Look-ups in named tables: a row name and a column name give one cell, copied from the table.

Dat.tsv
	Ges	Vegu
Fal	76570	54579
Gif	63549	55267
Salar	86992	49400
Pugesel	48573	54928
Lol	43247	56638
Kofom	71091	58337
Tak	38310	52263
Beg	47484	60660
Neka	24607	53234
Goga	59212	56620
Supuzop	56675	44287

What is the Ges of Tak in Dat?
38310
What is the Vegu of Goga in Dat?
56620
What is the Ges of Lol in Dat?
43247
What is the Ges of Gif in Dat?
63549
What is the Ges of Kofom in Dat?
71091
What is the Vegu of Salar in Dat?
49400
What is the Ges of Neka in Dat?
24607
What is the Vegu of Fal in Dat?
54579
What is the Ges of Beg in Dat?
47484

Fakufuv
|  | Nisik | Suf |
|---|---|---|
| Kud | -11.12 | 8.79 |
| Kur | -5.12 | 19.02 |
| Boz | 46.21 | -0.24 |
| Ninu | 51.80 | 43.69 |
| Pozoro | 55.73 | -56.33 |

Suf of Boz: -0.24
Suf of Kur: 19.02
Nisik of Pozoro: 55.73
Suf of Ninu: 43.69
Suf of Pozoro: -56.33
Nisik of Kur: -5.12
Nisik of Ninu: 51.80
Suf of Kud: 8.79
Nisik of Boz: 46.21
Nisik of Kud: -11.12

Table Roka
         Vasame   Poga    Vur  Pupina    Voz  Fadiruz  Rutila
Gosupas   8.742  3.682  4.075   3.801  4.704    4.969   2.458
Lilun     1.685  5.463  4.740   4.573  3.360    5.271   6.204
Lumo      6.526  5.693  5.381   1.461  4.434    2.659   4.490

Rutila of Lilun: 6.204
Poga of Lumo: 5.693
Rutila of Gosupas: 2.458
Voz of Lilun: 3.360
Fadiruz of Gosupas: 4.969
Fadiruz of Lumo: 2.659
Pupina of Lilun: 4.573
Voz of Lumo: 4.434
Vur of Lumo: 5.381

Kufamas =
	Nekimo	Dugonap	Guzake	Melala	Tefoti	Nuzuraf	Pufevom
Sovud	5.780	7.210	2.472	5.400	4.331	3.893	3.654
Pamo	4.646	5.568	7.653	2.561	7.869	4.291	2.267
Zore	4.563	3.293	2.310	6.615	1.848	5.482	7.118
Fasaseg	4.657	5.661	8.134	2.062	7.948	4.180	2.452
Dil	4.074	2.813	6.834	2.426	3.670	4.689	7.597

Tefoti of Pamo: 7.869
Pufevom of Fasaseg: 2.452
Dugonap of Pamo: 5.568
Pufevom of Dil: 7.597
Dugonap of Sovud: 7.210
Tefoti of Dil: 3.670
Tefoti of Fasaseg: 7.948
Tefoti of Zore: 1.848
Guzake of Zore: 2.310
Melala of Pamo: 2.561

Bet.csv
,Seg,Gemovu
Romadof,19545,58419
Bil,-3170,41953
Vot,50270,-5527
Balukeb,-39757,7607
Zosu,43682,-36265
Pom,-27037,-5245
Zet,-26928,-23443
Noli,4208,-81838
Rep,-20003,931
Kis,-20492,-58008
Guzul,-79881,-73599
Mek,5905,-17321

Seg of Romadof = 19545
Gemovu of Pom = -5245
Seg of Zosu = 43682
Seg of Kis = -20492
Gemovu of Romadof = 58419
Seg of Pom = -27037
Seg of Zet = -26928
Seg of Guzul = -79881
Seg of Noli = 4208
Gemovu of Noli = -81838
Gemovu of Zet = -23443

Furen =
	Kal	Veraz	Gav	Zed	Zum
Sukob	-45.0	-37.0	-30.2	-12.8	-28.8
Dek	55.2	-42.3	-25.2	-57.6	-34.2
Biv	-95.7	-23.9	-28.6	-17.1	-32.0
Nup	69.5	-39.0	-25.8	-49.3	-28.6
Kufo	16.4	-36.0	-28.5	-39.4	-30.9

Veraz of Dek is -42.3
Veraz of Kufo is -36.0
Gav of Dek is -25.2
Zed of Kufo is -39.4
Zed of Sukob is -12.8
Kal of Dek is 55.2
Kal of Biv is -95.7
Kal of Nup is 69.5
Veraz of Nup is -39.0
Zum of Biv is -32.0
Gav of Kufo is -28.5
Kal of Sukob is -45.0
Gav of Sukob is -30.2
Zum of Sukob is -28.8
Zed of Biv is -17.1
Kal of Kufo is 16.4
Veraz of Sukob is -37.0

Gomob
fields: Nobo, Vis, Volake
Nes: [215, 60, 167]
Rin: [66, 101, 15]
Rilomos: [123, 207, 209]
Fedizeg: [182, 193, 136]
Nizo: [141, 134, 123]
Dit: [66, 165, 227]
Nogeta: [77, 110, 192]

Volake of Dit = 227
Vis of Nes = 60
Nobo of Dit = 66
Nobo of Nogeta = 77
Vis of Nogeta = 110
Vis of Fedizeg = 193
Vis of Nizo = 134
Volake of Fedizeg = 136
Vis of Rin = 101
Volake of Nogeta = 192
Nobo of Rilomos = 123
Nobo of Nizo = 141
Volake of Nizo = 123

Mopiru =
        Ziba  Badovu  Fogelof  Famuk
Futuzi   163     186      177    201
Kevo     231     155      171    194
Kapa     186     162      163    227
Sinuz    148     224      219    157
Siz      180     150      186    185
Lak      192      60      159    243
Fur      203     226      185    180
Vek      181     167      158    230
Num      205     129      122    253

What is the Fogelof of Kevo in Mopiru? 171
What is the Fogelof of Kapa in Mopiru? 163
What is the Badovu of Vek in Mopiru? 167
What is the Badovu of Kevo in Mopiru? 155
What is the Fogelof of Lak in Mopiru? 159
What is the Badovu of Num in Mopiru? 129
What is the Ziba of Siz in Mopiru? 180
What is the Famuk of Kevo in Mopiru? 194
What is the Badovu of Sinuz in Mopiru? 224
What is the Famuk of Vek in Mopiru? 230
What is the Fogelof of Sinuz in Mopiru? 219
What is the Fogelof of Vek in Mopiru? 158
What is the Ziba of Futuzi in Mopiru? 163
What is the Ziba of Lak in Mopiru? 192
What is the Ziba of Fur in Mopiru? 203
What is the Badovu of Fur in Mopiru? 226
What is the Badovu of Kapa in Mopiru? 162
What is the Famuk of Sinuz in Mopiru? 157
What is the Fogelof of Fur in Mopiru? 185

Zoze =
|  | Pediza | Vizudur | Taladed | Benik | Sukuf | Gozu |
|---|---|---|---|---|---|---|
| Noli | 0 | -2152 | -387 | -5062 | 3842 | 4152 |
| Guzilap | 226 | -1283 | -26 | -2868 | 1694 | 2038 |
| Megi | -248 | 623 | -75 | 1295 | -601 | -825 |
| Sudut | -29 | -2202 | -387 | -5166 | 3961 | 4275 |
| Sav | 213 | -1639 | -117 | -3672 | 2372 | 2750 |
| Saze | -123 | -2281 | -470 | -5428 | 4344 | 4663 |
| Gobele | 24 | -2105 | -324 | -4985 | 3751 | 4067 |
| Kavimi | -152 | 292 | -38 | 651 | -384 | -442 |
| Gatop | -1261 | 2577 | -518 | 5066 | -1834 | -2698 |
| Fomeza | -811 | 1844 | -290 | 3682 | -1445 | -2053 |
| Vozaba | -410 | 922 | -170 | 1878 | -802 | -1143 |
| Rol | -657 | 1502 | -265 | 3053 | -1251 | -1751 |

Pediza of Rol is -657
Vizudur of Rol is 1502
Pediza of Gatop is -1261
Pediza of Kavimi is -152
Gozu of Gobele is 4067
Pediza of Saze is -123
Pediza of Guzilap is 226

Tepo
cols = Gumug, Sib
Mipe: [130, 56]
Lamebog: [117, 46]
Pizek: [190, 95]
Tudu: [132, 47]
Ros: [125, 124]
Fedugeb: [180, 115]
Vofovi: [133, 157]
Ginotog: [103, 210]
Sivet: [160, 124]
Reged: [152, 95]
Dapa: [141, 166]
Saruta: [114, 101]
Taruli: [173, 141]
Segamig: [120, 65]

What is the Gumug of Mipe in Tepo?
130
What is the Sib of Lamebog in Tepo?
46
What is the Sib of Saruta in Tepo?
101
What is the Sib of Fedugeb in Tepo?
115
What is the Sib of Reged in Tepo?
95
What is the Sib of Tudu in Tepo?
47
What is the Gumug of Reged in Tepo?
152
What is the Gumug of Taruli in Tepo?
173
What is the Sib of Ginotog in Tepo?
210
What is the Sib of Mipe in Tepo?
56
Row with the largest Sib: Ginotog

Parula
fields: Matim, Vimon, Bez, Kek, Botodus
Bab: [94, 27, 41, 93, 98]
Vufid: [73, 43, 38, 66, 67]
Puf: [73, 44, 62, 95, 81]
Mil: [71, 61, 48, 52, 63]
Muris: [54, 51, 62, 74, 61]
Ruromu: [51, 99, 84, 43, 48]
Mibu: [60, 86, 82, 44, 52]
Pazepa: [40, 70, 62, 51, 37]
Riku: [52, 67, 54, 64, 60]
Tetif: [43, 86, 89, 41, 36]
Vaz: [44, 83, 66, 17, 26]
Lapin: [55, 49, 52, 62, 60]

What is the Kek of Bab in Parula? 93
What is the Matim of Pazepa in Parula? 40
What is the Matim of Lapin in Parula? 55
What is the Bez of Tetif in Parula? 89
What is the Kek of Mibu in Parula? 44
What is the Botodus of Puf in Parula? 81

Patosos:
|  | Novof | Pud | Tamud | Siki | Rigug | Fol | Ker | Vibep | Lir |
|---|---|---|---|---|---|---|---|---|---|
| Zed | 10.971 | 0.268 | -16.384 | -33.610 | 21.599 | 24.893 | -18.390 | -9.453 | 32.039 |
| Lagobav | -69.644 | -52.400 | -36.301 | -32.840 | -57.102 | 15.073 | 11.879 | 11.537 | -43.578 |
| Zad | 26.987 | -14.753 | 50.451 | -29.786 | 3.964 | 5.408 | 0.816 | -8.771 | 15.283 |

What is the Ker of Zed in Patosos?
-18.390
What is the Fol of Zed in Patosos?
24.893
What is the Vibep of Zed in Patosos?
-9.453
What is the Pud of Zed in Patosos?
0.268
What is the Pud of Lagobav in Patosos?
-52.400
What is the Siki of Lagobav in Patosos?
-32.840
What is the Tamud of Lagobav in Patosos?
-36.301
What is the Siki of Zad in Patosos?
-29.786
What is the Ker of Lagobav in Patosos?
11.879
What is the Vibep of Zad in Patosos?
-8.771

